The same turns and mirrors carry the whole set onto itself and the rows of a family onto each other. Which other rows belong to the same family as each row named below? List them in the order they appear above.
These 30 rows form 5 families of 6 rows each.
Z649: [-49  43  -4  10   3  29  -3 -12   4   9  30 -19   2   4 -17   9  33]
Z110: [-14  19   2   7 -20   9 -32  25  28 -29  26  14 -10   4 -30  -8  -4]
Z429: [-45  44  -4  12  11  31 -14 -11   1   7  30 -20   0   6 -21   3  26]
Z19: [-52  45   0   7  -3  28   3  -8   1   8  36 -19   3  -1 -14   7  37]
Z40: [-57  32 -20   7 -11  23 -14  32  14 -16  25   4  -8 -17 -24 -31 -23]
Z307: [-40  13 -14 -11 -30 -22  -6  40  11   0  39 -23 -10 -22 -21 -14  26]
Z592: [  5  31 -17   9 -15  10  -8  24  56   5  29   8  -4  14 -23 -15  26]
Z908: [-38  -5 -31   4 -14  25   9  22  40 -10  -2  -2   4 -20 -16   3  30]
Z505: [ -6  14  -8  32 -15  17  -7   2  15  -7  19   1   1  20  16  -7 -10]
Z706: [  5  32 -17   4  -8  -5 -21  27  45   4  40  -6  -6   8 -26 -29  24]
Z576: [-23   5 -16  13 -16  30 -14  21  43 -24   5  17  -1  -3 -25   4   8]
Z130: [ -1  28 -18   7 -15  15  11  23  61   3  24  11   0   3 -15 -11  40]
Z156: [-25  22   3   1 -30 -20 -28  35  11 -15  44  -7 -13 -10 -26 -16   5]
Z596: [-16   9 -22  30 -14  26  16   0  23  -4  11  -2   9  10  21  -3   4]
Z952: [-12  25 -26   1 -17  10  18  27  55   1  34  -2   2 -11  -7 -20  51]
Z18: [-68  38 -21   2 -25   7  11  40   9   4  26  -5 -11 -23 -19 -18  -8]
Z48: [-43  45  -3  10   8  33 -18 -14   0  -4  41 -20   1  -1 -20  -5  28]
Z281: [ -3  24 -22  -4 -11  -8 -12  28  40   3  47 -15  -4  -6 -17 -39  37]
Z559: [-18  15 -14  16 -18 -14  -3  11  -3  -1  44 -29  -4   2  20 -29   3]
Z977: [-31   7 -23  13 -17  -5  17  10   3   2  34 -29   1 -10  29 -25  18]
Z507: [-62  38 -18   2 -21  13  -3  39   7 -10  35   1 -10 -24 -20 -29 -15]
Z119: [-62  26 -32   9  -6  25   4  29  21   8   1  -2  -8 -10 -28 -12 -12]
Z482: [-56  28 -31  12  -2  29 -13  29  18  -5  11   0  -7 -11 -28 -23 -22]
Z780: [-50  -1 -29  -9 -20  -2  15  32  25   3  13 -22   1 -32 -14  -8  40]
Z241: [-48  49   2   6   3  28 -11 -11  -6  -4  48 -20  -1  -7 -13  -7  33]
Z501: [-69  29 -29   3 -19  16  17  35  13  13  10  -6  -7 -18 -24 -10  -7]
Z685: [-27   5 -28  22 -15  13  28   4  16   0  17 -16   5  -6  29  -9  19]
Z758: [-12  22 -26  -4 -14  -3   8  29  45   1  46 -15  -3 -15 -11 -34  51]
Z529: [ -7  19  -7  25 -17  -1 -14   6   4  -4  36 -13  -3  17  13 -20 -11]
Z513: [-52  49   1   6  -4  26   2  -9  -3   1  44 -19   2  -7 -11   1  37]

Which other rows belong to the same family as Z505? Z596, Z559, Z977, Z685, Z529
Which other rows belong to the same family as Z429? Z649, Z19, Z48, Z241, Z513
Which other rows belong to the same family as Z908? Z110, Z307, Z576, Z156, Z780

The same turns and mirrors carry the whole set onto itself and the rows of a family onto each other. Which other rows belong to the same family as each row named below? List them in the order they appear above.
These 40 rows form 10 families of 4 rows each.
Z930: [ -6  13  -4   6 -18 -17  13  12 -14   2   5   5 -14   4  -7  26  22   8
  36  28   5 -20 -19 -10  -3  19  -7  11]
Z477: [  6  14 -12   2 -20 -19 -18  16 -16  -6   9   9 -15  13   1  28  13   6
  23  13  24  -6 -16   1 -13  22  -9  14]
Z582: [ 15   1  23   4 -15 -16   2 -32  25   8  -7  -8  22   6 -28 -37  -9 -17
  14 -20 -11   6  -2 -14  -7  -9  10   5]
Z313: [  6 -19   8  -4  -9  -4  -2  15 -16  22  -2  28 -23  -3 -12  23  24   8
  24  23  19 -12 -10   8   4   4 -11   8]
Z663: [ -4 -20 -17 -16   6 -15 -22   4  26  -5 -19  -8  15 -16  15  18  -7   4
   2 -21 -21  23  12 -15   5  12   8  21]
Z197: [-12   0   5  -8   6  26   2 -10 -20   1   1 -11  -4  -9  -5 -10  -4 -16
 -12  15  31 -10   8  14 -21  -2  -2 -32]
Z695: [ 21  15   4  -1   7  28   5 -14 -13  -7 -23  13  12   1 -12  -7 -13   2
  -2  28   5 -22   9  15 -19 -17  11 -25]
Z423: [ -2   3  35  13 -11   0  10 -20  22  11  -1 -30  31  10 -22 -24  -3  -1
  -4 -22  -9   9   5 -20  -3 -10  13  11]
Z947: [  1   1   0   8   7  24  14 -10   4   4  -6  23  -4  24  -1  -9  -8 -22
 -21  21   5 -11  13   7 -21   1  18 -26]
Z448: [ -7 -10   7   0   6  39   7  15  -3  -9  -6  20  19  11  -2  -4  -2 -11
 -23  39   1  -5  17  10 -22  -6   5  -4]
Z791: [  2  -2  -2  -5  -4   4 -23   2  19 -11   3  11   7 -31  11  23 -15 -20
  -2 -38  -9  17 -13  -9  21  14 -18   8]
Z561: [-11   0  16  -7  22  33  -4   1  -9  -3  11  23  14   4 -17 -11  -6 -24
 -12  31  20  -6   6   6 -11  -2   2 -18]
Z376: [  6  -5 -28   1  -3  -2  -7   5  15   0 -13 -12  13 -15  20  35   0  15
   9 -28  -5  11   0  -6  35  12  -4  -1]
Z115: [  9   2  -6  -2  20  12   6  -6 -11   5   2  13   0  13 -26  -2  -3  -8
 -25  26   9 -16   6   6 -10 -18  20 -30]
Z680: [ 14  11  40 -10 -32  -1  -9 -24  15   5  -3 -34  18  10 -23  -7 -16  -9
   1  -3  -2  14   9 -15   8  -3   5   2]
Z36: [  2   6  14  10  22  32  -2  -5 -15   0   8  16   8  21 -15 -24 -10 -20
   4  15  19   7  12 -10  -4   3  13 -22]
Z668: [ -9 -19 -24 -11  -7   4 -21  -3  32   7 -13  -8   6 -18  20  16   1  -5
  -5 -20 -26  11  -5 -17  14  10 -22  24]
Z849: [  2   2  -6  -5  -4 -11  -2  21 -30 -34 -12  13 -12   0  -5  14   1  17
  29  11  17 -21 -17   0 -14  17  -3  14]
Z885: [  6   1  46  13 -21 -18 -12 -28  17  -3   4 -12  25   5 -11 -28  -5   8
   3 -18 -11  10   3 -11   4  -9   8  12]
Z349: [ -8   4  -3  -1 -20  -9  13  21  -4  -4 -14   1  -2   4  -4  20  22  -5
  39  -3  24 -26 -29 -11  -9  -4 -24   3]
Z755: [ -6 -17 -26   0  -8   3 -19   1  19  -8 -18   9  -3 -15 -10  33  -8 -15
  -4 -18 -25  14  -6 -28  27   1  12  19]
Z669: [-12 -15 -23 -10  11  -4 -27  -5  22   0 -19   4  13 -19  19  24  -5   5
   8 -24 -27   7  -8 -12  25   6  -4   2]
Z393: [ 13   5  23   0 -16   4 -16 -26  16  -7   5 -25   4  -1 -10 -26  -5   3
  -1 -19 -27   6  -4   1   9 -23  19  28]
Z759: [ -1   3   8  -8  18  25   9 -12  -2  16  16  20   6  13  -7 -23   5 -12
 -13  27   4 -14  -2  10 -27   2  -5 -21]
Z627: [ -5  19  38   7 -15   6  -2 -21  11 -11  -1 -29  25   2 -24 -22  -1 -12
   1 -20  -6   4 -15  -7   4 -19  15  20]
Z789: [ 10   5   9   2  16  15  18 -13 -11   8   4  26  13   1  -7  -9   3  -7
 -10  38   6   8  13   1 -28  13  16 -20]
Z469: [ -8   3  -9  15   2 -19   9  26 -12   8   2  15  -3  -2  -1  24  30  15
  18  12  18  -5 -19 -17  -6  18 -18  15]
Z902: [-11  -9 -24  -4 -12  13 -14  -5  30 -14 -11  -7  19 -26  17  30  -4  -1
 -12 -23 -13   8  -3   5  19   6  -2  16]
Z677: [ 11  19  30   8 -27  -1   8  -7  19 -11  -6 -18  22   4 -18 -23  -4 -19
  12 -19   3  -7 -17 -25  -2 -30 -14   5]
Z899: [ -2   0   2  14  16  26   0 -25 -11  10  -4  28   7   6  -1 -21   0 -12
  -5  26   7  -7   6   2 -17  -6   8 -34]
Z980: [-14  -9   7   4 -11 -21  -1   7 -24   0  -4   8 -12  -1   3  18  30  24
  30  23  16 -10 -14  -1  -5  20 -11   9]
Z240: [ -9 -14  -6 -15  -3  14  -9  23  29 -17 -11   7  29  -9  13  31  -8  -1
 -15  -7 -34   7   3   2  13   5   1  23]
Z658: [ -4  -4   3   8 -14 -15  -4  22 -10   9 -13  18  -1  -7 -12  32  29   6
  20   9  37 -14 -20   4   1   4 -22  14]
Z250: [  5  12  32  22 -19   9  -9 -28   8   1 -15 -11  30  -9 -36 -13  11  -4
  -9   0  -5   7  16  -8  17 -22   4  22]
Z182: [ -4  -7 -16 -17   9  -3 -21  13  21  -6 -17  -1   2 -11  22  28 -10  -9
 -10  -6 -30  10  -3 -27  27   4  -3   8]
Z58: [-19   6  -8   1   9 -12 -14  18 -13  -1  -6  14   4   6 -24  29  31  14
  25   1  10 -24 -13  16   3  10   3  25]
Z409: [  7   2  29  13 -28 -22 -13 -11  26   5  -3 -25  20  15 -21 -24 -15  -4
   6  -7  -6  -1  11 -19   2 -23   3  13]
Z694: [  2  -5 -23  -6  -2 -29   3   7 -17   5 -14   5 -12 -12  -4  12  30   9
  31  23  14 -10 -20 -14  -4  11 -18  10]
Z243: [ 21  -6  44  -1 -30  -2   4 -17  13 -16 -23  -8  25  -6 -25 -12 -26   0
   5 -15  -4   4  10 -12   9  -9   2   3]
Z128: [  3 -11  -9 -12  -4  11 -31   9  15 -16 -35  19  10 -17  -1  29 -22  -7
  24 -20 -22   3  -3 -19  14   5  -1  20]

Which other rows belong to the same family as Z376? Z313, Z36, Z393
Which other rows belong to the same family as Z349? Z448, Z677, Z240
Which other rows belong to the same family as Z759? Z423, Z668, Z469
Which other rows belong to the same family as Z250? Z197, Z791, Z58
Which other rows belong to the same family as Z947? Z930, Z182, Z409
Which other rows belong to the same family as Z899? Z885, Z669, Z980
Which other rows belong to the same family as Z128? Z695, Z849, Z243

The same turns and mirrors carry the whole set onto itself and the rows of a family onto each other. Which other rows belong to the same family as each row named below? List them in the order they appear above.
These 36 rows form 6 families of 6 rows each.
Z659: [  0   1   8  12 -20  14  17  -8 -18  -8  27   8  33   9]
Z53: [  0   2   8 -12 -18 -19  -8  -4 -20  27 -17 -10  26 -19]
Z360: [ -8   8  -2  25   2   3  29  11  -3   4 -20 -18   1 -10]
Z395: [ -9  18  11   4   4  22   6  19  17  -3  30  16 -16   4]
Z721: [ 19  -1  -4 -16  -6   6 -40  -5  21  15  13  13  22   9]
Z339: [ 11  12 -24 -20   2 -40  -9  18   6   4  -9  10  -4  -8]
Z193: [ 12  -3  20   0  -3 -11 -15   2 -29  21 -18  -6  24  -8]
Z100: [ 17  12 -10 -28   8 -20   7  11  24  -2 -18   6 -15  -9]
Z435: [ 19  18 -15 -19  -4 -25  -8  14   8   2 -14   5 -20 -16]
Z904: [ 14   7   1 -21 -18  -9 -36 -22  10   7  16  20  16  13]
Z892: [ -3   1  15  -3 -23  18  18 -18 -14 -10  18  -7  32   8]
Z486: [ -6  -1  -5  -2  -8 -25  -8   9 -20  22 -28  -7  23  -8]
Z825: [ -3  11  13   3  19  -2  29   8   7   1 -13 -26  -4  -4]
Z966: [  8  -4  23   1 -17  16   6 -11 -27  -9  23  11  25   5]
Z232: [-12   7   4  21   6 -13  30   2  -7  -2  -7 -26   8   5]
Z911: [  1   2 -22 -16 -17   1 -29   4  25   6  13  24  16  16]
Z747: [ 19   4 -19 -19 -16 -10 -17  -7  23   6  21  22  28   6]
Z948: [ -2   4  21   5 -20  11   0 -29 -15  -9  21   2  24  17]
Z84: [ 12  -4  16  -6  -8  24   5 -14 -15 -15  15   1  27  19]
Z635: [  1  22  -9 -25  -1 -20  -4   9  19   7 -18  12 -25 -11]
Z978: [ -2  15   6  -2  -9  16  11  19   1 -13  23  27 -27  -2]
Z571: [-13  -4   2   9 -16  17  20  -4 -19 -17  13   0  25  21]
Z155: [-11  13 -10   9  -9   8   2  13  12 -13  38  22  -8  12]
Z734: [ 16  13 -29 -17   0 -19  -2  18  21   5 -19  12  -6 -12]
Z613: [  4   1  17  -4 -12 -25 -17 -21 -18  19 -16 -11  25  -4]
Z784: [ -3  20  -5   8 -14  19   1   6  18 -13  31  15 -26   3]
Z352: [  3  -9  16   5  -6 -15 -20  -7  -8  32 -11 -13  25 -11]
Z29: [  7   6 -10 -24 -25   3 -28 -11  24  11  23  18  20   1]
Z188: [-14  20   2  -2  -8  17  12   4  17 -15  15  22 -26   9]
Z47: [ -1  14 -12   8 -15  21  15  14  11 -14  24  26 -12   4]
Z655: [ 24  -2  -4 -31 -11  -1 -22 -16  22   2  14  14  24  10]
Z141: [ 15  19  -6 -32   9 -18  -1  24   9   5  -5  16 -17 -12]
Z983: [-12   7  15  19   9   4  21   7  10  10 -14 -22 -11 -10]
Z979: [  4  -2   1   8 -10 -25  -6   0 -11  27  -9 -12  34 -14]
Z297: [ -4   9   5  16   0  -2  28   0  -4  -9 -10 -31 -10  -7]
Z96: [-20  16  15   6   5  -2  26   1  -2   0 -23 -16 -17  -5]

Which other rows belong to the same family as Z571? Z339, Z486, Z232, Z911, Z155
Which other rows belong to the same family as Z47? Z659, Z360, Z747, Z734, Z979
Which other rows belong to the same family as Z193? Z395, Z721, Z825, Z84, Z141

